In the data rows, zero lies at 4.5, halfway between 4 and 5.
Here is a table of points, one per row:
[7 3 3 6 4 4 2 4 6 3 6 3 5 8 6 5 4 2 3 4 4 4 5 7 4 0 4 4 5 3 2 6 4 6 1 4 5
 3 4 2 8 4 4 6 4 5 6 6 2 6 4 7 4 3 6 7 5 4 5 4 7 7 6 3]
[8 5 7 3 2 5 6 5 1 5 3 4 5 5 6 3 8 6 4 3 1 5 6 4 6 1 4 5 7 8 5 3 5 3 2 3 5
 7 5 2 5 7 3 3 5 7 4 8 6 3 3 6 5 4 4 7 6 3 4 2 0 4 3 3]
[6 5 7 5 5 0 4 2 6 2 5 4 4 4 4 2 7 2 5 4 7 7 4 4 5 5 3 3 4 3 6 2 4 5 2 5 5
 7 3 6 1 2 4 3 6 5 5 2 3 6 3 5 4 4 6 0 7 6 6 5 3 4 4 6]
[5 2 3 3 4 3 5 8 4 5 5 6 6 2 4 6 7 6 5 6 7 2 6 4 3 7 4 2 3 4 3 4 5 4 5 6 1
 0 4 1 9 4 5 3 5 6 7 4 6 3 3 3 6 6 5 3 5 4 9 3 4 3 4 4]
[6 4 5 5 5 4 6 9 9 7 5 4 3 6 7 7 3 5 5 8 2 5 5 3 4 3 6 1 2 4 5 2 4 4 5 2 4
 6 5 5 5 6 5 1 5 5 6 4 6 5 4 8 6 5 4 8 7 5 1 5 5 2 5 3]
[6 5 4 2 4 6 4 3 6 9 2 6 4 3 4 3 1 4 5 4 4 5 7 1 5 3 5 8 2 3 7 5 6 4 1 5 3
 6 6 4 8 6 6 3 6 4 3 7 3 4 6 5 6 2 6 3 3 6 9 4 5 3 6 4]
[3 5 5 6 3 8 6 3 5 7 6 1 6 5 2 5 4 5 4 6 2 5 2 4 2 9 5 6 7 4 6 2 4 3 2 7 4
 2 4 6 3 5 7 5 2 5 2 4 2 4 2 5 2 4 6 5 6 5 5 1 6 5 8 5]
[5 9 6 7 2 3 6 2 7 4 3 4 5 4 7 7 6 6 4 4 4 2 5 5 5 5 5 3 6 6 2 6 5 4 5 6 5
 3 5 7 5 2 5 5 5 3 2 3 5 5 5 4 3 6 1 3 4 7 8 4 6 7 8 2]
[3 3 7 6 5 4 5 5 6 5 5 1 2 3 2 3 6 3 4 4 5 2 3 2 2 1 6 6 5 2 4 2 4 5 7 7 8
 5 4 3 6 4 7 5 4 3 5 7 5 5 6 1 6 7 3 6 3 4 6 5 3 3 2 5]
[3 3 7 7 3 6 4 7 6 6 2 7 4 4 3 8 2 6 3 7 6 5 2 7 4 5 5 5 5 6 6 6 4 5 2 5 8
 7 5 3 5 3 3 6 5 5 4 4 5 6 4 3 6 4 5 2 2 5 2 6 3 4 2 4]
[8 2 4 8 5 7 4 4 3 2 6 4 5 5 5 2 2 7 5 3 3 4 7 5 3 3 6 2 2 3 5 7 5 4 5 5 5
 2 3 5 1 6 3 3 5 5 2 0 7 5 5 3 7 6 4 3 2 4 7 4 5 5 1 9]
[4 5 6 4 6 7 5 5 3 6 3 3 3 2 2 2 4 5 2 7 4 4 5 6 3 5 3 4 4 5 3 7 5 5 2 3 0
 5 4 6 4 3 5 5 4 4 4 6 4 6 4 4 6 5 3 4 9 4 1 7 7 6 2 5]
[2 4 6 4 0 6 6 5 4 3 4 5 3 6 5 4 4 5 4 3 4 6 5 3 5 6 2 3 5 5 4 3 4 4 3 3 5
 4 5 3 9 2 5 4 5 2 5 1 8 3 5 2 3 1 6 6 5 6 1 5 7 4 4 9]
[4 2 6 4 8 5 5 3 4 6 4 4 2 6 5 5 4 4 3 5 5 5 3 7 8 5 5 7 5 5 4 6 3 5 9 3 4
 2 6 1 2 4 3 1 4 3 3 5 5 3 4 6 5 5 7 8 6 6 9 6 3 5 3 4]
[6 4 8 2 5 5 5 5 5 3 5 4 7 7 4 6 5 2 6 5 3 4 8 3 7 8 2 7 0 7 3 6 3 5 4 6 5
 5 4 6 5 4 5 6 4 7 4 5 5 4 3 2 4 4 4 8 2 5 3 4 8 3 3 2]
[5 3 5 5 4 4 4 3 4 5 4 5 4 5 2 5 3 6 6 3 4 5 3 2 3 3 2 2 1 5 5 8 4 5 8 5 3
 5 5 2 1 5 5 7 5 7 5 6 5 3 4 4 2 3 5 5 4 5 1 6 2 3 9 4]
[4 4 7 7 4 3 5 0 4 4 6 7 6 6 6 4 5 5 6 6 7 4 4 7 6 5 3 5 5 3 5 4 6 4 3 3 0
 5 6 3 6 7 6 5 5 6 4 7 3 2 8 3 6 7 3 7 2 4 3 5 5 5 2 6]
[3 3 7 5 5 6 3 7 4 5 3 7 6 7 5 1 5 2 6 3 6 3 5 4 5 5 7 2 6 6 2 4 5 3 9 3 4
 6 6 3 4 4 5 7 6 4 5 3 3 5 3 6 3 5 5 3 6 4 4 1 7 5 4 3]
[5 5 5 2 2 3 5 4 2 3 6 4 4 1 5 7 3 5 5 3 3 8 4 4 3 6 6 6 5 1 3 7 5 4 7 9 5
 3 6 6 4 4 3 5 5 4 6 7 3 3 4 8 6 6 6 3 7 2 4 6 5 6 0 5]
[2 7 5 5 4 5 4 8 6 1 5 2 6 4 3 5 0 4 7 3 9 5 6 3 5 3 2 8 6 5 5 6 4 4 4 4 4
 4 5 3 4 7 5 1 3 7 4 5 7 5 4 6 6 4 4 2 6 5 4 3 4 5 6 3]
[5 3 0 5 3 4 6 2 2 6 7 5 2 6 4 6 8 5 5 5 5 5 7 3 3 3 6 9 5 4 5 6 4 5 8 2 4
 4 1 7 6 6 6 4 5 3 5 2 4 6 4 4 5 6 4 0 5 5 3 4 3 5 4 3]
[2 3 2 4 8 5 5 4 2 3 4 6 5 4 5 7 3 3 3 4 4 6 6 8 4 0 3 1 4 7 8 2 5 5 5 4 5
 4 5 7 6 3 6 6 6 5 1 5 4 4 5 6 5 5 6 5 3 4 4 1 4 1 4 2]
[4 6 1 4 2 4 5 4 1 5 5 3 4 3 3 2 3 5 7 5 6 6 3 4 9 5 6 1 2 3 5 3 4 5 5 4 6
 6 4 5 6 4 4 4 1 5 5 3 2 3 2 5 3 5 2 5 1 1 6 7 5 4 4 2]
[6 3 2 4 6 6 3 7 4 3 4 5 5 5 7 5 4 5 3 4 6 4 6 5 2 8 5 7 4 3 5 0 5 5 5 4 7
 8 5 6 4 5 5 9 4 5 3 4 7 4 5 4 5 5 4 5 8 4 5 9 4 5 8 5]
[3 7 0 5 6 5 4 0 7 5 5 7 7 0 6 4 5 4 6 3 4 2 1 5 5 4 4 5 3 4 4 5 4 3 6 4 6
 3 3 5 5 4 3 4 5 7 5 5 4 7 5 3 2 4 6 6 7 4 3 6 2 6 0 5]
[3 5 4 3 5 1 3 8 5 3 4 5 6 3 3 5 3 5 4 5 1 3 4 5 6 3 6 7 3 7 3 3 4 5 2 4 5
 4 5 3 2 7 5 7 4 0 6 2 1 3 5 4 4 4 2 4 5 5 4 5 3 5 5 9]
[7 5 2 0 3 6 6 5 7 2 4 5 4 4 3 2 6 5 2 6 5 6 4 6 5 4 4 2 9 4 6 4 4 3 8 5 4
 5 5 5 1 6 4 4 4 5 5 6 3 5 8 3 5 3 7 3 0 6 5 6 7 6 5 4]
[4 7 4 5 9 4 3 9 4 7 5 5 4 9 6 3 6 3 7 4 3 5 1 5 4 5 4 3 6 4 7 7 5 5 3 8 2
 5 4 8 7 4 4 6 4 5 5 5 5 5 3 5 3 3 5 4 3 6 5 7 2 5 5 6]
[5 6 2 3 5 5 4 5 4 8 6 4 4 7 4 8 8 4 5 4 8 3 4 3 4 6 5 4 3 5 5 5 5 5 1 6 6
 4 6 4 0 1 4 4 6 2 6 4 6 5 8 5 5 4 4 6 4 3 2 2 5 5 6 5]
[3 5 5 6 7 2 3 1 4 3 5 5 4 3 4 4 6 6 2 5 4 5 6 5 4 9 4 5 6 4 3 5 6 6 7 4 6
 7 3 5 8 8 2 1 5 3 6 6 6 6 4 6 3 5 3 5 2 1 6 2 5 5 7 8]
Along one direction, these points spread out more than along any other. Take the direction at right angles to it along which they spread out most. Go by this last direction. How many in every 100 of the points above lie lower along it than each point below? Round to a whole number. More than half of the points above lie lower than the first one.
[4 7 4 5 9 4 3 9 4 7 5 5 4 9 6 3 6 3 7 4 3 5 1 5 4 5 4 3 6 4 7 7 5 5 3 8 2
 5 4 8 7 4 4 6 4 5 5 5 5 5 3 5 3 3 5 4 3 6 5 7 2 5 5 6] 17
[4 4 7 7 4 3 5 0 4 4 6 7 6 6 6 4 5 5 6 6 7 4 4 7 6 5 3 5 5 3 5 4 6 4 3 3 0
 5 6 3 6 7 6 5 5 6 4 7 3 2 8 3 6 7 3 7 2 4 3 5 5 5 2 6] 90
[3 5 5 6 3 8 6 3 5 7 6 1 6 5 2 5 4 5 4 6 2 5 2 4 2 9 5 6 7 4 6 2 4 3 2 7 4
 2 4 6 3 5 7 5 2 5 2 4 2 4 2 5 2 4 6 5 6 5 5 1 6 5 8 5] 0
[3 5 4 3 5 1 3 8 5 3 4 5 6 3 3 5 3 5 4 5 1 3 4 5 6 3 6 7 3 7 3 3 4 5 2 4 5
 4 5 3 2 7 5 7 4 0 6 2 1 3 5 4 4 4 2 4 5 5 4 5 3 5 5 9] 20
[3 7 0 5 6 5 4 0 7 5 5 7 7 0 6 4 5 4 6 3 4 2 1 5 5 4 4 5 3 4 4 5 4 3 6 4 6
 3 3 5 5 4 3 4 5 7 5 5 4 7 5 3 2 4 6 6 7 4 3 6 2 6 0 5] 47
[5 2 3 3 4 3 5 8 4 5 5 6 6 2 4 6 7 6 5 6 7 2 6 4 3 7 4 2 3 4 3 4 5 4 5 6 1
 0 4 1 9 4 5 3 5 6 7 4 6 3 3 3 6 6 5 3 5 4 9 3 4 3 4 4] 80
[8 2 4 8 5 7 4 4 3 2 6 4 5 5 5 2 2 7 5 3 3 4 7 5 3 3 6 2 2 3 5 7 5 4 5 5 5
 2 3 5 1 6 3 3 5 5 2 0 7 5 5 3 7 6 4 3 2 4 7 4 5 5 1 9] 67
[4 6 1 4 2 4 5 4 1 5 5 3 4 3 3 2 3 5 7 5 6 6 3 4 9 5 6 1 2 3 5 3 4 5 5 4 6
 6 4 5 6 4 4 4 1 5 5 3 2 3 2 5 3 5 2 5 1 1 6 7 5 4 4 2] 57
[5 3 0 5 3 4 6 2 2 6 7 5 2 6 4 6 8 5 5 5 5 5 7 3 3 3 6 9 5 4 5 6 4 5 8 2 4
 4 1 7 6 6 6 4 5 3 5 2 4 6 4 4 5 6 4 0 5 5 3 4 3 5 4 3] 33
[6 5 4 2 4 6 4 3 6 9 2 6 4 3 4 3 1 4 5 4 4 5 7 1 5 3 5 8 2 3 7 5 6 4 1 5 3
 6 6 4 8 6 6 3 6 4 3 7 3 4 6 5 6 2 6 3 3 6 9 4 5 3 6 4] 83
[7 3 3 6 4 4 2 4 6 3 6 3 5 8 6 5 4 2 3 4 4 4 5 7 4 0 4 4 5 3 2 6 4 6 1 4 5
 3 4 2 8 4 4 6 4 5 6 6 2 6 4 7 4 3 6 7 5 4 5 4 7 7 6 3] 73
